Each path is a new rotation, seen through one point. The rows after it are directions, each followed by how far the rotation turns it, in degrees a step (0 if it stays put).
Each turn is a multiple of 5 degrees from 10 to 175, or 0.
Each row of a path follows its step; steps can be skipped.
Rotation 1:
step 3: [-4.0, 15.7, -1.6, 3.4, 0.6, 9.9, 13.7, 20.4, 5.6, 7.5, -32.4, 5.6, 19.1, -15.4, 12.6, 22.6, -8.7, -18.1, 12.1, 10.4, 10.2, -11.1, -13.6, 0.1, 1.3, -27.3, -15.4, -12.0, 6.7, 11.6, 21.3, -6.3, -4.1, 13.8, -0.2, 4.1, -1.7, 18.4, -4.1, -8.6, -12.1, -9.7, 43.4, 17.4, -23.4, 0.5, -5.4, -9.4, 12.8, -18.3, 0.0, -5.8, -17.3, -19.6, -14.9, 23.2, -9.4, 10.4, 27.4]
step 4: [0.2, 7.7, -5.7, -29.4, 6.4, -1.8, 14.6, -5.6, -17.6, 11.8, 2.6, -10.4, -2.1, 4.6, 13.7, 22.6, 31.7, -43.6, -13.4, 5.9, -22.5, 1.4, 24.4, 6.7, -2.7, -10.7, -5.1, 7.4, 6.1, 9.6, 8.7, -0.4, -7.2, -0.6, 11.2, 5.0, 8.0, -5.0, 0.4, 6.3, 14.0, -0.9, -5.0, 0.8, 4.1, 16.7, 16.2, 17.9, -21.8, -5.7, 7.3, -32.5, 28.3, 5.0, 20.9, -21.1, 7.4, -27.5, 6.2]
step 5: [-1.7, 15.9, -6.5, 6.3, -18.3, -7.3, 15.3, 6.9, -8.6, -7.4, 3.2, 14.3, 6.1, 0.7, -24.6, -3.1, -9.5, 18.8, -2.3, -18.0, -5.0, 10.0, 3.3, -9.5, -3.5, 2.1, -14.4, -1.2, 16.4, 13.5, 10.0, 13.2, 11.9, -20.9, -0.5, -5.5, -18.3, 5.4, -3.8, -10.0, 12.0, -28.8, 8.4, -22.4, -7.6, 8.2, -18.0, 44.0, 1.5, -8.8, 24.9, 14.1, 7.1, -6.5, -9.9, 0.6, -22.4, 18.0, 43.5]
step 8: [-23.7, 26.8, -15.6, 22.7, 15.7, 4.0, 12.8, 13.7, -0.3, -0.5, 6.6, -30.2, 2.6, 25.3, 7.4, -29.6, -3.5, 0.2, 19.4, 17.7, 12.3, 14.4, -1.5, 35.2, -21.3, 12.0, -0.4, -4.8, 13.3, 1.5, 14.9, -12.9, 9.8, -10.6, -8.8, -14.7, 9.6, 19.9, -5.1, -8.8, -11.2, 13.7, -21.9, -9.7, 4.2, 3.4, -21.1, 20.0, -1.2, -11.7, 5.6, -7.7, -0.4, 17.0, 5.5, 2.5, -10.3, 19.6, -22.2]
step 9: [16.9, -17.5, -16.7, -2.2, 27.3, 5.6, 7.7, -18.6, -10.0, -16.4, -18.6, 13.3, -13.2, 0.8, -2.9, -25.0, 6.5, -21.1, -20.8, -7.1, 14.7, -8.3, 9.5, -5.7, 22.9, 15.8, 7.5, 2.8, -20.7, 3.5, 13.7, 26.4, -1.4, -8.7, -2.5, -20.1, -3.2, 7.1, 15.4, 13.0, -26.5, 9.8, 7.7, 3.0, -5.9, -0.5, -32.3, -37.0, -1.0, -3.2, -0.2, 16.5, 15.9, 2.3, -12.8, -18.4, -11.6, -0.9, 8.3]
step 13: [30.3, -7.8, 18.3, -12.2, 1.0, -0.6, 2.8, 2.1, -17.2, 16.0, 9.1, -12.1, 10.0, 14.6, 1.1, -14.3, 1.6, 13.1, 11.9, -14.1, -27.9, -8.5, -12.5, -3.5, 7.2, 4.9, 12.3, -3.8, 29.8, -12.5, 2.2, -20.3, 10.8, 2.5, -16.1, -9.9, -13.7, -20.7, -9.4, -0.7, -9.8, 14.2, 23.1, -28.8, 11.9, 1.1, -10.6, 9.7, -10.6, 1.9, 10.9, 13.5, -5.9, -27.9, 9.6, 3.0, 4.5, 14.8, 47.0]
step 15: [-3.7, 1.5, -5.5, -43.2, -11.7, 0.2, 11.2, -5.4, -10.0, -24.1, 4.3, -3.8, -5.5, -9.8, -24.7, -6.5, -6.7, 16.8, -10.2, -3.9, -15.7, 2.0, -24.1, 1.0, -6.2, 1.3, 13.3, 15.8, 17.2, -11.4, 17.1, 22.5, -21.4, 8.7, 2.1, -0.9, -22.3, -16.9, -16.7, -1.3, 21.5, 11.3, -2.1, 11.9, 0.5, 32.9, 13.3, -11.1, -24.2, -7.9, -8.0, -20.7, -12.1, -16.5, 14.8, -28.6, 6.4, -1.5, 4.0]
step 18: [-11.4, -0.2, 12.1, -3.3, 8.9, -4.1, 7.0, -0.9, 1.0, 9.7, -20.6, -6.3, 19.5, -7.8, -4.1, 8.7, -16.9, -4.6, 36.6, -30.5, 22.5, 23.9, -43.8, 3.4, 8.4, -9.7, 0.8, -14.1, -18.1, 15.6, 10.1, -6.2, -0.5, -0.9, 4.7, -10.7, 4.0, 11.7, 6.4, -1.2, -2.9, 2.4, -0.8, 9.0, 34.3, -11.7, 26.7, -3.9, -10.5, 6.2, -6.9, -16.2, -2.1, -12.9, -6.5, -30.8, -20.8, -10.2, -4.2]
step 19: [30.1, 10.8, 1.3, 24.4, 4.2, 13.0, 12.3, -12.8, -18.7, 6.2, -13.7, 3.1, 9.2, 14.5, 21.3, -27.7, -8.7, -17.8, 2.5, 22.0, 8.8, -1.6, 0.5, 14.6, -16.4, -13.1, -29.1, 6.6, 5.9, 17.6, 14.0, 3.6, 15.1, 33.7, 4.1, 23.0, 0.8, 7.9, 0.5, -4.0, 13.0, 12.7, 10.2, -9.0, -19.8, 29.5, 3.0, -7.0, -12.3, -17.7, -0.8, -9.1, 6.3, -1.8, 1.9, 24.3, -17.4, -17.4, -8.7]
Directions:
[2.6, -6.6, -4.8, 2.3, 2.0, 0.4, 2.5, 1.0, 5.8, -5.2, 2.5, 1.4, -5.4, 0.5, 0.8, 0.3, -2.9, 3.5, 3.8, 8.5, -2.9, 0.0, -9.5, -3.3, -6.5, -0.5, -3.2, -3.1, 0.0, 1.6, -1.6, 4.3, -0.7, -0.3, 0.3, 2.0, 4.5, 2.2, 1.0, 4.8, 4.2, -7.0, -0.2, 2.1, 0.2, 3.6, -1.5, -1.2, 3.0, -4.6, 9.4, -0.7, 2.7, -2.1, 2.2, 6.7, 0.1, 1.3, 1.6]
155
[5.9, 2.2, -4.7, -1.0, -0.1, 3.2, 4.2, -1.4, 4.3, 0.8, -3.0, -1.6, -0.8, -3.5, -2.0, -2.7, 0.7, -3.2, 3.2, -2.7, -3.3, -1.9, 0.3, -4.4, 2.8, 0.6, 1.9, -2.6, 1.4, -0.8, -1.7, 4.3, 2.9, -2.3, -0.4, -2.3, -1.6, 1.0, -4.2, -5.2, -0.7, -14.5, 2.1, -4.7, 0.9, 4.0, 0.0, -3.1, 1.8, 0.3, -12.5, 2.2, -2.6, -4.6, -3.1, 1.5, -2.8, 3.6, -1.9]
175
[1.6, -4.2, -3.4, -2.7, 1.2, -7.1, 2.4, -0.2, 4.3, -2.6, 0.3, -1.5, 2.6, -1.7, 5.8, -2.7, 5.0, -5.1, -7.0, -1.4, 1.9, -2.5, 0.2, 0.0, 4.8, -3.5, 1.9, 1.4, -7.1, -0.5, -1.6, 5.2, 9.9, 2.9, -3.0, 2.1, 1.8, -4.7, -0.7, 2.6, -0.3, -3.0, -3.3, 9.8, -5.2, -0.8, -1.7, 1.6, -5.0, 1.7, 1.5, -4.9, -5.0, 2.1, 0.9, -0.7, 2.3, 4.0, -0.3]
135
[5.7, 0.9, 4.6, -1.5, -1.8, -6.3, -3.8, -1.1, -5.8, 3.6, 1.3, 1.6, -4.9, -2.2, 3.0, -3.9, -1.0, 0.4, 0.8, -4.8, 0.3, -1.4, -0.2, -5.7, 1.6, 6.9, 2.4, -3.7, -2.6, 1.3, -8.5, 0.0, 2.9, -1.7, 3.2, -1.2, -3.6, 9.4, 3.5, 1.2, -5.5, -2.4, 3.0, -0.6, 1.7, -1.8, -5.7, -0.3, 5.4, 2.7, 7.1, 2.2, -3.4, 0.4, 2.8, -2.7, 5.0, 2.7, 3.5]
95
[3.1, 5.0, -4.3, -1.1, 1.5, -3.2, -5.4, 4.2, -0.7, 5.2, -2.2, -7.4, -3.6, 6.9, -1.3, 3.2, -1.4, 0.3, 1.5, 1.3, -1.7, -1.7, -1.0, 0.0, -5.5, -5.1, 0.7, -0.7, -4.2, -2.9, -1.8, -0.4, 4.5, -0.4, 2.8, -2.5, 6.6, 0.4, -0.4, -4.6, -1.3, -2.0, -7.0, 6.1, 6.4, -3.0, 1.6, 4.7, 7.4, 0.0, -2.6, -2.7, 6.2, 1.3, -4.0, -5.2, 2.5, -3.5, -1.9]
175
